Each path is a new rotation, seen through one point. The rows after it are directions, each followed by how far the rotation turns it, in deg/step (0 if it stays put).
Each turn is a multiple of 5 degrees from 10 to 175, or 0.
Each row of a path follows its step; steps can be skipped.
path 1
step 0: [  8.4  -5.7  -5.0  19.4  -5.7  -8.8 -12.5  29.7  13.6  17.4 -11.9  14.6
  20.8  -7.4  -8.7  -4.1 -24.5 -15.6  12.7   4.9  -5.9   4.3   6.6  -3.6
  14.0   2.8   7.7 -18.7  -8.8]
step 1: [ 13.7 -10.1  16.8  25.7   5.9  14.1   5.3  21.2 -14.5  10.5  18.2  -6.1
   2.6  12.2  -0.9   8.4  -4.0  -5.7  -0.9   7.9   2.5 -27.4  12.4  18.9
  -9.2   2.9  -7.6 -21.1   1.3]
step 2: [ -9.6  -7.1  10.2  17.9  20.9  -3.5   6.0  -4.4  -9.2 -35.6  -3.6   8.8
   6.6  -2.7  -5.8  14.6   4.2 -22.0 -20.6  -1.2  -9.0 -14.1 -14.8   6.8
 -13.4 -18.1   3.9  -3.3   5.5]
step 3: [ 16.2  20.0   3.6  -4.9  14.6  -8.5   6.2 -13.8   4.3 -27.2   9.7  -5.2
   8.3  -0.6  19.6   1.8  18.5  13.8  -1.0 -19.6 -11.8  18.5 -15.4  23.0
  -4.4   2.7  -7.1  -7.3  -3.7]
step 4: [-10.3  33.4  -9.6 -36.4  -5.3  -6.8  -3.8  -6.1  21.7  -5.4  12.8  -3.4
 -18.4  -3.4  -2.5  -3.6   2.4  13.9  -1.7   5.4 -10.7 -18.1 -11.8  -2.8
  -4.7   0.9   1.7   6.4   8.8]
step 5: [-15.0   3.9  14.0  -0.5   8.6  -9.5  -8.8 -11.8  28.5  29.1  -5.1  10.1
 -22.0 -23.2  -5.4   2.9  -0.9  14.6  12.8  -1.0   4.4  12.4   6.9  -6.0
  14.6   8.2  13.3   8.1  -7.8]
step 6: [  2.2 -25.6  10.5 -18.6  -2.3  11.6 -11.2   4.5 -11.9  17.1  -0.6  -2.3
 -25.9  -6.2  22.8 -11.5  -7.5  -6.1  -3.8  17.0  26.1   7.1  16.9  -4.7
  -5.3  11.8  -7.1   0.8   1.0]
step 7: [ -9.2  -4.8   2.1  -5.6  -3.8   5.8 -11.9  -0.5 -29.5  -3.5 -29.7  12.3
  20.4  -0.4   2.9   3.1 -17.7  -9.4  -5.1  11.2  -1.8  10.1  26.1 -13.0
   0.4 -22.3  -2.2   1.8  -4.2]
step 8: [ 18.7  -2.6  -3.3  16.7  -7.4   7.5  10.4   6.6  -0.4 -11.6 -14.4  -8.2
  31.1  17.1   8.6  -5.8   3.5  -2.5  31.5   4.4  -9.4   5.0  20.2  12.4
 -13.5   6.8  -6.2   8.3   8.1]
step 9: [-17.0  15.1 -15.3  18.7  -2.9  21.0   9.2   0.7 -13.0  -5.8   7.9  -8.5
   7.6  18.3 -19.8  -3.1  -4.4   5.2  10.6   3.8  -1.2 -14.2 -28.3   2.2
 -25.0  -1.8  12.1   1.1  15.2]
Speeds:
[ -5.8   1.4  -9.2  -4.8   7.2   0.0   4.5 -10.8  -1.7   3.5  -3.0   0.7
  -6.0   1.9   4.0  -1.1   2.0  -5.2   5.1   2.6   0.4   1.9   8.1   1.8
   8.1   0.6  -1.2  -7.0   7.6]
40
[11.7 -3.3  0.5 -5.0  7.0  1.6 -8.7 -3.4 -5.7  4.3  1.5 -4.4  3.2 -8.7
 -3.8  0.9 -8.6 -5.5  5.0 -1.5  1.8 -5.4  1.8 -3.7  4.8  2.6  2.8  4.6
  0.7]
55
[ 9.7  0.1  4.6  0.8 -1.8 10.4  1.0  0.2  4.1 -2.7  1.2 -4.5 -4.0  4.1
  0.2 -3.7  9.8  3.9  1.1 -5.4  3.5 -2.2 11.0  5.9  7.4 -3.0  1.8  1.4
 -4.6]
155
[ 1.0  9.2  1.2  2.7 -3.9 -3.2  1.7  4.3  8.7  8.2 -0.8 -2.3  1.1  4.1
 -6.5  3.9 -4.0  3.8  9.1  4.3 -8.5 -8.0  5.0  2.7  0.2  4.3  1.1  1.1
  6.2]
90
[-4.3  1.6 -7.8 -4.8 -2.7  5.1  2.3  7.4  5.7 11.2  2.7  5.8 -4.5 -8.9
 -0.4 -2.5  0.5 -2.9  5.0 -9.2  3.5 -1.7 -3.8  1.2 -1.3 -1.2  1.2 -2.1
 -8.0]
65
path 2
step 0: [ 28.2   7.6   5.5  -5.4  21.1   2.8  -5.3  -0.2 -13.8 -19.8 -24.9  -5.5
 -13.6  -4.8   2.9   1.7 -16.1  12.7  11.3 -16.2   6.6  -2.6  -9.0  -6.4
  13.9  -3.7  -7.1  11.3  -9.3]
step 1: [  6.2 -10.0  23.9  -0.9   0.8   1.0  -1.7 -11.5  -5.3 -30.5  -4.9   7.6
  -2.9   1.6   5.0 -14.7 -21.1   3.2  -4.3 -12.1 -24.9  23.7   4.9   2.7
  10.6  -7.6  -2.3   6.4   4.7]
step 2: [ -4.8  -3.5  -0.5  10.7  -6.4  -2.3  -7.3  -9.2  14.1 -15.3  17.2  -1.3
  30.8  -5.2  -3.2 -18.5   7.1 -12.5   2.8  -8.9 -14.6  24.0  13.5  -1.9
  15.0  12.8   7.9  -0.4  -6.4]
step 3: [ 14.8  -0.7   0.0  16.3  -7.1  -9.3  -7.0  12.5   9.3  -4.8   9.7 -14.0
  21.8  -9.6  -9.5  -2.3   5.1  -5.7   6.0   6.6  20.0 -15.3  28.9 -11.8
   5.4  19.3  -6.8   8.0  -8.1]
step 4: [  8.0   1.5  12.4   7.2  -2.5   8.6  15.6  14.0  -8.6 -17.3   2.6  -2.2
 -11.5  -0.4  -1.0  10.9   4.7   7.5  -4.4   6.7  14.3  -9.4  23.6  -1.2
 -20.4  -0.5 -30.1  12.2 -18.3]
step 5: [ -6.9  -1.5 -10.9 -17.3  15.5  11.0  11.4   1.0  -9.5 -24.6  -5.4   7.8
  -3.6   2.8  20.5  -0.1   9.7 -14.6   5.8  -7.3   2.2  14.6   4.8  10.2
 -11.9  -9.4 -31.7  -8.6  -7.7]
step 6: [  2.9  -6.7 -15.1  -7.4  15.7 -12.8  -6.3  -2.3   5.8  -6.3 -14.0  13.3
  13.1  -7.8  14.2  -1.2 -12.5 -25.4 -18.1  -9.9  10.8  14.9  -8.9   3.7
  17.3   8.9 -18.4  -6.9  15.0]
step 7: [ 14.8  -0.5   1.4  10.4   4.8  -5.7  -2.3 -13.4  19.2  -3.3  -7.8  -1.6
  14.7 -11.9   1.6  11.4 -17.1   2.7 -31.1 -17.0   2.2   3.1  -8.4 -13.8
  -8.9  20.2   4.1  20.6   3.4]
step 8: [  8.1  -2.7   6.0   5.1  10.2  -2.8   5.2   1.2  27.5 -29.3   3.5 -18.1
  13.0  -4.7   1.8  -0.7  -6.5  22.3   6.8  -8.8 -12.4 -11.4  -1.8  -6.0
 -28.6  -2.5   9.7   5.9  -6.3]
step 9: [  6.4   6.1  -0.9   8.8  16.7 -10.7   4.0  19.6   4.8 -26.8  13.9  -6.6
   3.8  -6.4 -11.7 -21.3  -3.9   2.5   2.6   6.2  -1.6  -2.6  -0.9  20.1
   0.4 -18.9  -2.4 -19.2 -18.7]
Speeds:
[  1.3  -4.5  -8.5  -1.0  -6.2  -3.2   2.1   4.6  -1.6  -0.8  -5.9  -6.6
  -5.8  -0.1  -5.3   3.1  -0.6   2.2  -3.0  -8.2  -7.8   7.7   7.7   5.4
  -0.5  -2.3  -0.3 -10.3  -0.5]
90
[ 1.2  7.0  4.9 -5.5 -4.6  1.9 -9.6  2.9 -4.0  5.5  1.0 -1.4  5.6  2.2
 10.1 -6.2 -3.1 -6.2 -6.6 -1.2 -5.3  8.4 -1.0  7.6  0.8  0.6 -2.3  0.3
  3.2]
80
[ 1.2 -2.5  2.3  2.0  3.0  5.4  1.9 -3.8 10.5  2.4 -8.9  5.2  7.6  0.3
  0.3 -7.9  0.1  5.6 -6.0 -1.8 -2.8  2.1  8.8 -3.6  2.0 -0.4 10.3 -0.4
  5.2]
65
[-4.6 -0.1 -0.9  3.3  9.4  7.3 -4.5  8.7 -1.4  7.4 -0.5  4.5  0.6  2.1
 -2.6  6.2  8.3 -3.8 -2.1 -4.3 -3.8 -5.0  6.8 -0.9  1.3 -6.1 -9.0  2.8
  2.5]
55
[-0.1  3.6  2.5 10.8  8.7 -6.5 -3.2 -4.3 -6.5  1.3 -2.7 -7.6  1.4  1.8
 -7.8 -5.7 -0.9  4.3  7.5  1.2 -6.8  3.8 -0.7  5.9  1.9 -2.2  1.4  6.8
  2.8]
40
[-0.5  5.8 -7.1 -3.5 -4.3 -2.7 -3.0  4.8  1.6 -5.4 -2.9  0.5 -4.5 -6.1
  7.3  3.4  0.9  8.4 -0.3  6.4 -4.4  0.5  4.3 -2.0  0.5 -7.0  2.0 14.0
  0.6]
95
[  1.4   3.4  -4.1  -0.3   2.0   2.8   5.1   6.6 -13.3   2.6  -3.1   5.2
   3.3  -2.3   2.9 -10.3   0.5  10.8   1.0  -0.5   7.7  -2.6   1.0   2.4
  -5.3  -1.0  -1.5  -4.5  -4.1]
70
path 3
step 0: [ 14.3  -4.7  -4.3  -6.5  14.0  14.4   6.2   4.9  10.6   6.2   3.8 -10.0
   4.3  -3.0  -5.1 -19.0   4.2  10.1  30.1  -7.5  -5.3  14.0  16.7   1.3
 -12.4  35.3  -2.0  13.6 -35.9]
step 1: [ 20.8 -18.6  -3.8  -9.2   0.2  29.7  -6.7 -11.2   7.5  24.7  24.7  -2.0
 -18.1   4.1   7.9  10.6 -16.1  13.2  -5.1   5.1 -12.4 -14.3  -8.2 -13.3
  20.9  12.0  -0.2  -7.8 -23.8]
step 2: [ 13.7  22.7   4.0   4.4   4.1   2.6  -1.8  14.0  -4.8  13.3  19.1 -17.6
  -1.2  10.2  -5.4  16.1  -9.8  -1.8   5.8 -13.2   7.3  -6.9  -8.4   1.9
  22.3  20.6  39.7 -25.6  10.9]
step 3: [  9.9   6.6  22.6 -22.9  -2.0 -27.8   4.5   0.4  14.6  -1.5  -1.3 -29.6
  13.8  27.3  -4.0 -12.3 -14.9   5.6   7.1 -19.5  -3.0   1.5  21.8 -15.9
   0.1  15.9   0.3  -9.3  -6.7]
step 4: [ -2.4 -45.8  21.2 -11.2 -10.4  -3.2   8.8  12.9  -4.6   2.4   8.3  -8.1
  -9.3 -13.8  -8.7 -10.8  -6.2  31.9   0.0  -2.6   1.0 -15.9   9.2 -21.7
   8.3  12.9  -1.2  -4.4   3.7]
step 5: [  5.9   2.0  -3.0  -6.3  -4.7  28.8 -10.2  23.2 -33.3   0.3   0.1 -11.9
   9.4   4.6 -12.5 -21.4  15.0   9.5  10.3  -6.3  10.2 -22.1 -24.7 -15.9
  -5.7  18.1   8.1 -13.9  -2.9]
step 6: [ 24.5   9.5  -8.6 -17.1 -15.3   0.5  -1.3   3.5  11.8 -19.9   4.5 -31.6
 -16.2  15.6  11.7 -30.2  11.4 -13.4   4.7  12.0 -11.3   2.1 -18.2 -13.3
  15.5   5.6   6.7   2.4  -9.6]
step 7: [ 13.7 -22.4  -1.1  -3.9  11.0 -17.1  -6.4   9.6  33.6  -3.1  -9.3  -0.2
 -18.5 -20.4 -10.1   3.0   0.6 -10.0  14.1   9.0  -6.9   5.2  -9.6 -23.9
   8.3  22.0  14.2 -24.7   0.8]
step 8: [ 20.3  -9.3  30.2 -18.1  31.2  25.4  16.5   9.9   2.0   6.1 -12.1   3.7
  12.5   4.7  -3.8   9.9  12.7   0.3   3.9  -5.8  -9.7   3.9  -9.2  -6.2
 -15.3  25.6  12.7  -8.4  -5.3]
step 9: [ 23.4  -9.7   0.0 -19.7  -9.1   7.6  -7.0 -16.4 -12.5   1.2  -7.2 -28.4
  -6.7   1.3  19.9  13.7   3.6  26.4   5.2  -5.8 -22.1  -8.7   0.0  15.9
   0.9  22.9  16.4  15.0 -14.4]
Speeds:
[-5.0  4.5 -2.3 -1.9  7.0  0.3 -4.2 10.1  2.3  3.8  9.4 -4.6 -5.3  4.0
 -3.3  2.1 -9.8  6.8 -3.1 -9.1  2.9  0.0  3.4  1.1  1.2 -5.0 -3.3  3.8
 -2.7]
35
[ -0.6  -1.3  11.0   3.3   9.0 -11.5   4.1  -1.7   2.8  -3.4  -1.3   0.0
  -3.2  -1.8  -0.6   0.4  -4.9  -3.8   7.2   0.9   8.6   6.4   1.3  -6.9
  -3.3   4.1  -5.0   3.7   1.4]
90
[ 8.5 -0.9  4.0 -4.9 -5.1 -6.7 -2.8  7.6 -4.8 10.8 -0.1 -0.6  2.5 -6.1
 -4.2  1.3  3.1 -6.9 -3.4 -2.0  0.1  4.1 -3.9  4.8  6.3  2.9 -8.7  2.9
 -2.9]
0
[ -3.4  -2.2 -10.7  -7.2  -1.0  -7.8   8.9   2.5   8.1  -1.7  -0.7  -2.4
   4.2   2.7  -7.6   1.6   3.5  -5.8   7.8  -2.5  -2.7   1.9   6.2   0.5
   5.1  -4.6   0.3  -3.7   3.3]
95
[  2.5  -0.4  -7.0  -5.1   8.1   4.2  -3.6   7.1   0.9  -7.8 -10.3   1.5
  -8.2  -3.1  -0.9   1.4   3.9  -2.0  -4.1  -0.7  -6.8   7.2  -4.9  -4.6
  -2.9   1.0  -1.4   6.5   3.5]
40
